In the rows, 128 means zero.
The rows of R fall into 4 groups, and each row is roughly a mix of its group's hidden directions.
R, 133 rows:
[[109 172 149 131 130 136 111 167  68 115 142 146]
 [112 163 161 178  94 138 124 157 128 156 125  95]
 [112 141  87 146 192 121 152 106 150 101 125 140]
 [130 170 107 152 127 200 104 125 114 121 141 135]
 [139  97 141 133 136  85 141 150 104 143  63 134]
 [132 187 107 173 127 137 125 124  81 113 118 110]
 [121 127 147 142 131 140 121 209 138 126 165 135]
 [137 158 195 156 101 126 124 109 128 113  91 133]
 [132  92 151 130 154  86 155 127  86 132  80 127]
 [185 137 142  90 102 106 105 136 170 111 116 136]
 [ 90 151  98  80 121 134 120 130 106 151 113 177]
 [117  98 115  98 109 123 150 153 106  97 164 179]
 [ 95 120  86 113  98 168 114 105 142  87 154 135]
 [152 133 124 112 147 183 149 109  80 128 168 120]
 [147 130  63  80 154 127 127 151 143 137 151 126]
 [184 108 151 144 147 107 125 128 161  90 147  97]
 [123  86  86  87 169 131 145 111 113 123 162 134]
 [105 150 119 120 133 124 110  69 116 189 120 123]
 [191 146 142  94 115 106 128  95 124 150  97 140]
 [ 85 110 117 136 106 151 159 110  85 120 175 142]
 [117  99 134 113 118  57 142 100 158 132 125 100]
 [ 88 148 103 139 109 156 159 108  99 151  85 149]
 [112 155 140 138 148 133 116 143 124 193 180 131]
 [161 112  84  75 135 115 115 150 167 131 150 129]
 [135 114 146 126 149  97 127 149 108 124  50 136]
 [162 156 151 153 150  99 128 137 154 145 171  86]
 [113 145 115 166 196 123 153 152 145 134 155 134]
 [120 185 164 129 174 115 140 148 119 137 137  92]
 [151 140 127 166  79 174 140  93 101 116 123 135]
 [ 87 135 120 163 104  90 116 104 181 109 133 121]
 [155 112  95  87 174 126 124  88 124 100 128 152]
 [143  81 151 120 154  72 120 115 121  91 128 105]
 [159 170 113 163 154 158 117 107 176 112 130 117]
 [100 115  97 129 162 131 126 150 155  67 158 138]
 [165 127 165 140 142  93 121 165 137 140  76 110]
 [ 97 129 143 173 121 145 103 115 137 173 133  78]
 [139  72 115 106 127 126 131 134 130 108 164 185]
 [ 95 169 149 147 128 143  72 133 117 172 124 122]
 [126 144  98 154 193 114 162  99 144 114 111 134]
 [129 110 125  74 157  84 104 134 124 101 159 153]
 [136 131 118  79 177 104 136 161 111 140 170 113]
 [ 81 127 108 147 148 142 147 144  66 153 146 130]
 [ 95 134 115 132 163 121 132 176 140 165 164  92]
 [ 81  93 101 168 109 138 127 158 107 160 148 128]
 [128 111 118  90 174 134  95 112  92 112 112 170]
 [147 168  92 119 176 143 125 100 165 100 114 121]
 [116 124  93 104 161 146 113  94 151 120  68 133]
 [129 139 121 112 133 130  81  77 153 155 172 106]
 [140 128 116 157 136 175 100  84 154 133  81 131]
 [ 95 118 173 111 169 101 142  96 103 114 158 116]
 [137  90 151 115 131  88  98  77 120 125 148  95]
 [103 144 135 146  98 170 109 186 139 156 148 122]
 [ 85 127 111 169 123 157 102 105 158 132 120  82]
 [115 124  94 163 110 121 149  66 144 103 145 103]
 [ 90 133 152 164 146 113 132 168 100 153 158  95]
 [118 104 158 114 135  91 138 124  95 189 150 109]
 [ 91 155 141 158  98 159 130 135 152 161  84 143]
 [130 140 159 137 130 143 145  72  85  98  98 150]
 [124 131 123 116 116 140  99  73 132 153 188 112]
 [163 149 110  81 131 140 107  94 136 124  92  86]
 [132 168  91 142 113 175 145  96 142  96  98 128]
 [114 111 118 195 127 127 154 147 105 108 100 162]
 [ 95 127 114 205 107 138 137 140 126 131 146 155]
 [104 120 151  91 180 112 149 152 103 151 162 116]
 [141 175 121 116 149 116 142 158 115  90 183 140]
 [142 109  85 109 137 153 137  72 160 102 111 143]
 [140 111 113  88 139 100 125 173  86 143 170 133]
 [159  99 142 168 133 120 141  95 146  88 127  81]
 [127 118 174 127 125  87 120 142  84 169 139  95]
 [ 86  99 124  77 150 103 116 137 109 142  84 132]
 [159 126  84 131 120 174 160 106 129  91 158 127]
 [131  90 103 167 101 109 174 149 146 109 142 158]
 [183 143 125 126 128 144 126 167 175  89 141 133]
 [126 132 179 159 107 124 105 137  80 167 125 108]
 [172 154 181 110 100  95 107 156 135 122 118 128]
 [118 114 163 130 155  93 122 137  86 156  75 125]
 [ 87 149 102 101  96 158  98 100 122 167 137 141]
 [152 106 139 172 140 120 128 104 159 100 111  73]
 [141  84 102 124  82 152 161  85 136 118 114 144]
 [101  97  72 164 145 153 138  92 121 115 144 118]
 [122 154 141 112 124 167 103 175 149 129 174 158]
 [109 112 137 137  84 100 167 157 163 152 141  94]
 [150 117 139 170 158 115 194 136 111 102 121 132]
 [ 94 156 145 112 125 126 115 142  56 133  98 126]
 [ 97 116 173 149 154 102 128 166  96 138 106 159]
 [150 117 117  83 193 101 108 111 116 116 137 142]
 [130 183 115 127 104 158 133 125 109 139  77 162]
 [ 98 113 203 139 146 113 137 133 154 142 136 107]
 [139 151 124 144 125 150  90 166 120 140  63 144]
 [128 110 133 103 183  77 123 115 118 117 171 138]
 [165  97 174 127  80 118 109 146 124 119 112  95]
 [133 121 158 130  91 144  89 186 149 134 148 104]
 [108 125 161 176  77 144 123 142 128 164 110 108]
 [143 172 145  93 125 148 137 106 154 130  76 159]
 [151 113 125  96 149 106 148  75 109 112  96  89]
 [131 151  80 114 159 121 122 169 153 148 158  93]
 [100 113  98 126 187 146 148 102 161 128 148 102]
 [174 149  96  95 115 164 110 145 159 105 100 129]
 [147 164 140 142 149 101 126 145  69 110 156  98]
 [134 132 146 118 163 117 118 125 103  98  54 126]
 [130 193 114 152 103 157 150 111 121 112 111  96]
 [117 149 169 169  93 129 121 141 103 163 116  89]
 [137  91 100 139 102 104 177 129 163  98 154 139]
 [168 102 115 108  99 113 135 158 125 189 113 120]
 [ 88 132 152 133 121  72 102 141 176 118 110 135]
 [151 129  96 124  85 127 114 113 144 188 137  93]
 [ 84 152 122 125 131 163  99 135 100 120  74 151]
 [161 110 114 146  84 136 114  83 123  87 104 151]
 [153 139 106 109 113 184 134 144 142 124 187 138]
 [169 134 140 168 107 164 129 122 163 124 160  91]
 [124 186 153 145 154 120 103 136 114 150 110  80]
 [133 126 151 127 127  97 159 114  75 165  85 141]
 [113 138 145 103 144 150 136 134 146  88 196 148]
 [153 109 107  99  97 107 184  94 115 114 146 112]
 [ 99  99 149 145 142 122  92 165 175 163 114 132]
 [ 83 143 118 103 104 152  94 179 124 153 134 151]
 [129 107  84  92 141 143 140 117 138  84 133 178]
 [167  96 139 123 102  93 164 103 121 145 160  95]
 [158  89 172 145 115  92 136 111 104 123 106  91]
 [ 64 156  91 127 143 151 110 115 132 164 130 140]
 [165 126 125  61 139 131 134 132 160  84 130 123]
 [158 166 138 138 103 157 120 174 154 155  90 128]
 [148 113 130  58 173 116 142 112 151 121 141 132]
 [124 137 142 115 107 100  85 164 152 180  97 126]
 [143  97 116 125 133 126 132 132 153  46 142 123]
 [137 143 112  94 109 130 114 135 197  90 146 131]
 [118 158 180 161  86 124 115 159 136 150 100 131]
 [129 104  82  83 157 133 133  98 147 100 104 154]
 [159 125  57 106 153 123 121 128 141 111 159 109]
 [151 183 157 145 145 130 130  94 152  98 100 103]
 [104 138 139 101 176 120  84 132  89 140  89 133]
 [ 91 159 179 168 118 144 137 125 145 147  92 125]
 [141 147 123 155  59 135 106 147 118 131  93 156]]

In each list below, one row fits none of the groups, and each other row fits one group, some only roughly. Which row is it?
- Q372: [174 103 148 135 100 106 146 110  93 128 179 122]
- Q478: [109 179 118 132 109 160  77 115 166 125 143 118]
- Q938: [106 173 133 155 147 156 141 105 177 135  97 107]
- Q853: [134 122 164 100 144 139 128 193 117 128 152 167]
- Q183: [110 106  90 121  95 145 164 142 171  99 135 161]
- Q285: [147 112 144 101 137  87 154  83  80 136 144 143]
- Q220: [131 122  99 128 124 133 154  83 150  77 172 111]
- Q128: [102 151 140 143  83 131 158 117  78 170 128 116]
- Q37: [159  86 110 109 115 132 178 134 114 139 179 132]
- Q298: [140 159 197 156 113 117 120 121 160 117 113 106]
- Q958: [125 113 119  59 107 109 107 128 108 102 125 168]
- Q281: [109 133 130 132 160 120  79 177 178 132 125 115]
 | Q128
- Q653: [177 106 147  86 118 101 120 154 124  88 108 146]
- Q792: [110  69 146 140  75 121 145 135 139 159 106 125]
- Q381: [162 153 103 114 101 103  99 184 153 139 142 119]
- Q929: [108 123  96  72 157  89 156 132 155 110 120 115]
- Q961: [ 86 116 141 186 139 101 148  96 104 107 117 134]
- Q510: [136 123 127 163 121 158 128 184  98 161 114 165]
- Q98: [144 186 146  86 136 132 136 161  99 144 105 150]
- Q670: [ 89 112 126 149 139 138 119 160 105  98  84 173]
- Q918: [106 121 145 107 160  94  64 138 139 151 123 103]
- Q976: [135  97 165 114  84 113 129 185 103 124 112 133]
- Q352: [126 122 107 118 119 116 152  73 161  95 169 101]
- Q439: [135 173 115 113 128 184  94 137 156  92 134 137]
 | Q670
- Q358: [109 143 183 162 159 125 135 121 157 118 137  82]
- Q405: [141 134 141  87 112 149 100 182 148 164 151 146]
- Q813: [149 147  94 118 113 161 113  88 117 165 134  80]
- Q912: [135 141 174 181 119 110 111 119 158 109 127  85]
- Q844: [132 135 143 117 152 172 146 166 109  93 161 168]
- Q147: [131 177  88 111 147 127 154 123 171  94 123 102]
- Q624: [ 91 157 176 101 157 134  93 126 126 152 160 119]
- Q748: [110 123 135 138 121 104 127 176 161  93  91 171]
- Q581: [157  91 137 115 147 105 124  75 134 161 107  92]
- Q299: [149 156 103 151 112 181 101 128  96 168 122 119]
- Q732: [137 144 108 115 163 129 135 154 145 102 188 168]
- Q422: [ 89 131 138 121 157  99 146 172  90 162 118 155]
- Q931: [129 120 141 159 127 111 128 117  77 178 175 128]
- Q814: [155 135 145 183 141 151 147 182 150 129 140 114]
 | Q931
- Q879: [156 127 155 121 149 100  97 100 139 160 183 108]
- Q654: [156 153  96 145 134 187 132  97 106  97 113 117]
- Q201: [116 167 147 166  78 159 134 130  91 136 111 111]
- Q819: [145 118 128 117  99 112 184  81 160 107 145 112]
- Q136: [165 111 174 123  92 104 136 117  93 151  94 115]
- Q56: [131 166  96 120 123 117 173 143 169  97 160 110]
- Q933: [102 107 114 134 123 161 150  79  85 124 107 163]
- Q805: [102 144 113 109  78 167 147 154 102 138 145 165]
- Q623: [208 143 122 130 131 130 144 121 168 109 126 122]
- Q411: [ 94 140 101  83 126 129  78  92 136 150 152 134]
 | Q819
- Q826: [101  86 177 170 102 125 120 130 165 135 128 116]
- Q766: [137 120 143 126 113 119 113 196 126 175 104 155]
- Q332: [124 149 118 160  91 114 105 191 103 153 138 120]
- Q186: [ 95 163 153 149 155 163 109  94  86 111 135 123]
- Q288: [ 98 139 123 192 136 138 127  83  92 130 111 116]
- Q592: [107 166  98 184 113 135 116 165 122 148 132 100]
- Q322: [122 152 111 154 133 116 101  78 131 125  76  91]
- Q920: [ 84  95 126  87 123  92 145 174 126 126 136 149]
- Q700: [145 111 163 139  62 152 143 153 107 136 104 115]
- Q306: [113 109 117 123 159  71 125 116 178 112 162 128]
- Q149: [150 132  74 144 136 144 121  87 167  92 125 108]
 | Q306
- Q32: [135 115 104 173 105 131 129 177 134 121  89 167]
- Q741: [ 98 144  84 128 102 160 114 106 151 103  79 127]
- Q935: [117 153 171 145 142 126  88 167  80 143 144 133]
- Q898: [150 119 136 111 134  98 112 155 121  95 198 127]
- Q984: [144 120 143  74 166 120 146  88 119  92 133 103]
- Q53: [127 147 133 136 129 163 102 131  75 188 124 115]
- Q597: [161 120 127 169  85 155 146  78 137 138 118 107]
- Q292: [112 144 158  85 127 106  87 125 151 168 158 106]
- Q466: [133 148 147 182 104 136 132 164 169 138 167 120]
- Q335: [134  87 102 101 118 154 130  86 100 107 110 169]
 | Q898
- Q327: [137 146 188 102 134 132 148  98  94 113  96 151]
- Q223: [140 104 168 139 136 123 130  78 175  92 121 108]
- Q637: [149 124 144 138  64 162 123 154 142 118  88 111]
- Q409: [133 116 118 121 131 124 161  62  97 122 174 131]
- Q229: [146 130 117 127 163 150 150  84  88  87  96 119]
- Q751: [154  88 136 105  96 112 147  90 100  80 130 128]
- Q461: [ 74 126 144 187 140 101 138 104 113 106 127 138]
- Q837: [122 124  90 199 111 135 140 118 125 106  94 142]
- Q973: [146 150 152 122 150 107 146  56 151 127 119 106]
- Q650: [134 120 127 140  96 140 178  69  94 126 109 140]
- Q228: [126 134 150 118 149 142 117 187 145  93 109 175]
- Q123: [164 132 133  72 135 129 119 136 107 181 120  98]
 | Q973
- Q832: [116 121 119 117 172 154 155  62 142 105 115 130]
- Q213: [135 118 149 158 127 115 114 148 193 163 146  97]
- Q548: [118 171 137 115 147 171 101 139 141  77 148 149]
- Q515: [ 87 146 140 198 123 154 136 107 128 130 107 112]
- Q9: [144 136 147 179 119 145 115 164 149 123 181 150]
- Q25: [117 136 110 144 135 111 132  70 143  78  92 104]
- Q528: [164 113  94  95 127 140 153  81 130 123 157  91]
- Q555: [113  70 141 104 109 122 120 109  84 152  93 140]
- Q484: [120 125 151 111 141 120 100 111  58 146  89 125]
- Q139: [129 103 160 153 159 103 110 184 148 105 127 100]
- Q900: [170  96 108  84 103 120 113 113 129 105 112 172]
- Q570: [148 137 126 133 112 177 121 186 125 141 157 166]
- Q733: [158 147 169 164 123 121 120  83 122  82 111 118]
- Q728: [121 107 148 148 123 106 122 191 120 162 100 162]
- Q38: [159 105 176 149 101 105 137 171 149 105 109 140]
 | Q38
- Q156: [181 121  78 122 108 140 142 121 140 109  81 117]
- Q144: [114  91 129 110 168  85 154 150 160 104 149 108]
- Q889: [144  96 106 109 104 127 158  67 123 135  97 104]
- Q964: [ 86 145 107 112 119 143 137 177 120  92 148 169]
- Q936: [134  99 139 103  90  97 160 133  71 128 153 133]
- Q868: [120 116  84 109 174 110 133 151 107 130 178 105]
- Q417: [130 167  84 138 140 158 158 124 155 113  85 154]
- Q361: [147 162  74  78 152 146 135 136 133 134 111 153]
- Q41: [144 154 113  92 135 148 113 121 165  64 110 130]
- Q576: [159 111 127  71 121 103 122 113 126 169 128  84]
- Q445: [172 152 114  76 108 136 123 116 145 119  93 165]
- Q72: [185 127 156 133 135 114 120  95  83 133 164 116]
- Q415: [ 69 136 142 125 152 119 100 171 130 154  92 122]
- Q744: [129 169 166 184 122 157  93 133 108 140 128 118]
- Q862: [108 141  95 137  82 169 162 130 136  91 115 155]
 | Q144
- Q756: [136 184  92 151 100 153 116 132 155 136  89 131]
- Q838: [138 151 160 181 120 141 139 151 123 174 102  99]
- Q586: [119 136 148 153 121 137  87 169 161 156  98  89]
- Q821: [133 154 135 132 136 172  97 130  81 181 124 116]
- Q353: [116 131 168 110 106 128 143 177 132 128 109 187]
- Q901: [117 108 109 148 164 106 132 149 129 128 183  78]
- Q995: [142 143 109 100 148 136 126 157 149 101 187 166]
- Q778: [151  74 135 145 110  92 107 134 141 105 169 102]
- Q661: [140 131 134  89 140  95 100 104 129 144  76  86]
- Q694: [122 129 121 176 153 147 140  68 116  92 124 108]
- Q479: [200 153 122 134 126 136 142 120 170  99 113 126]
- Q705: [138 134 111 124 109 169 137  83  76 105 100 145]
- Q686: [146 100 130 106 118  96 153 102  97  94  76 142]
- Q572: [169 178 111 127 178 135 131 100 135 101 146 120]
- Q565: [122 118  95  91 129  87 176 122 163 116 138  98]
 | Q353
- Q341: [114 106 134 128 151  94 161  78 129  76 122 112]
- Q75: [138  97 148 106 122 110 117 123 113 112 206 126]
- Q671: [163 126 152 143 168  83 147  79 123 133 139 109]
- Q93: [115 127 116 133 113 150 127  92 138 145  55  98]
- Q550: [119 139 133 154 174 121 132 135 161 121 160  67]
- Q750: [137  92 166 150 160 106 127 107 134 143  74 103]
- Q649: [ 95 165 110 188 117 143 129 165 115 149 130 109]
- Q514: [123  84 100 107 155 142 111 108 176 124  98 160]
- Q830: [111 141  98 178 172 144 133 129 172 119 116 102]
- Q562: [110 121  89 107 170 113 136 111 137  67 119 146]
 | Q750
- Q96: [175 113 132  99 150 100 141  75 102 136 140 104]
- Q606: [170 169 126 140 116 145 111 107 170 161  96 110]
- Q69: [ 88 118 134 147 158 116 121 198 128 124  98 132]
- Q809: [126 112 130 101 150  96 153  73 127  84 123  99]
- Q652: [109 142 128  86 162 155 118  96  75 136 106 140]
- Q203: [100 156 145 107 141  96  82 102 160 113  97 106]
- Q968: [155 141 142 192 149 145 180 132 133 145 139 121]
- Q869: [150 180 108 117 151 151 119  92  86 102 106 128]
- Q210: [108 107 120 121 155 159 154  59 130 108 112 144]
- Q835: [134 118 131 161 152 146 147 152  85  99  82 161]
- Q450: [116 107 153 127 108  97 122 188 140 169 138 157]
- Q682: [149 148 100 133 102 156 103 173 167 112  98 151]
 | Q652
- Q622: [ 88  96 115 181 115 163 135  87 136 123 117 134]
- Q236: [153 126 141 128 143 105 154  89 134 190  97 108]
- Q630: [114 126 128 144 123 124 138 180 171  88 137 175]
- Q487: [152 156 116 163 124 174 157  85 139 143 154 109]
- Q459: [165 119 178 103 140 121 139  82 142  90 112 138]
- Q641: [111  90 128 177 126  73 156 128 128 130  98 139]
- Q35: [132 164 111 141 123 162  88 108 105 168  93 101]
- Q60: [124 119 129 140 166 130 150 102  90  70  91 132]
- Q414: [150 141  98  86  98 148 110 125 182 134 155 113]
- Q915: [146 161 135 106  95 110 114 188 117 162 121 150]
- Q13: [ 91 136 156 106 147  91 111 160  93 159 106 104]
- Q474: [162  99 107 103 177 119 128  85 166 122 122 129]
- Q5: [ 81  85 150 142 135 106 112 129  96 142 167 101]
 | Q236
- Q765: [117 127 139 154 139 164 146 130  77 157 181 138]
- Q328: [ 79 102 145 175 123 156 135 107 166 145 109 127]
- Q464: [116 132  98  70 146 112  96  94 133 138 164 149]
- Q266: [181 117 163 171 117 147 104 113 147 134 115  97]
- Q953: [105 132 160 166 143 141 131 160  81 160 151 158]
- Q428: [118 103 140 120 121  95 139 111 156 170  93  75]
- Q377: [133 121  98 117 167 102 169 105 117  94  93 160]
- Q51: [ 84 130 134 170 104 102 102 140 145 179 141 134]
- Q433: [143 184 164 162  98 128 117 128 102 117  93 131]
- Q457: [141  85 138 170  96 120 111 100 158  87 133 111]
- Q230: [152 105 117 155 100 107  92 132 176 103 149  94]
 | Q266
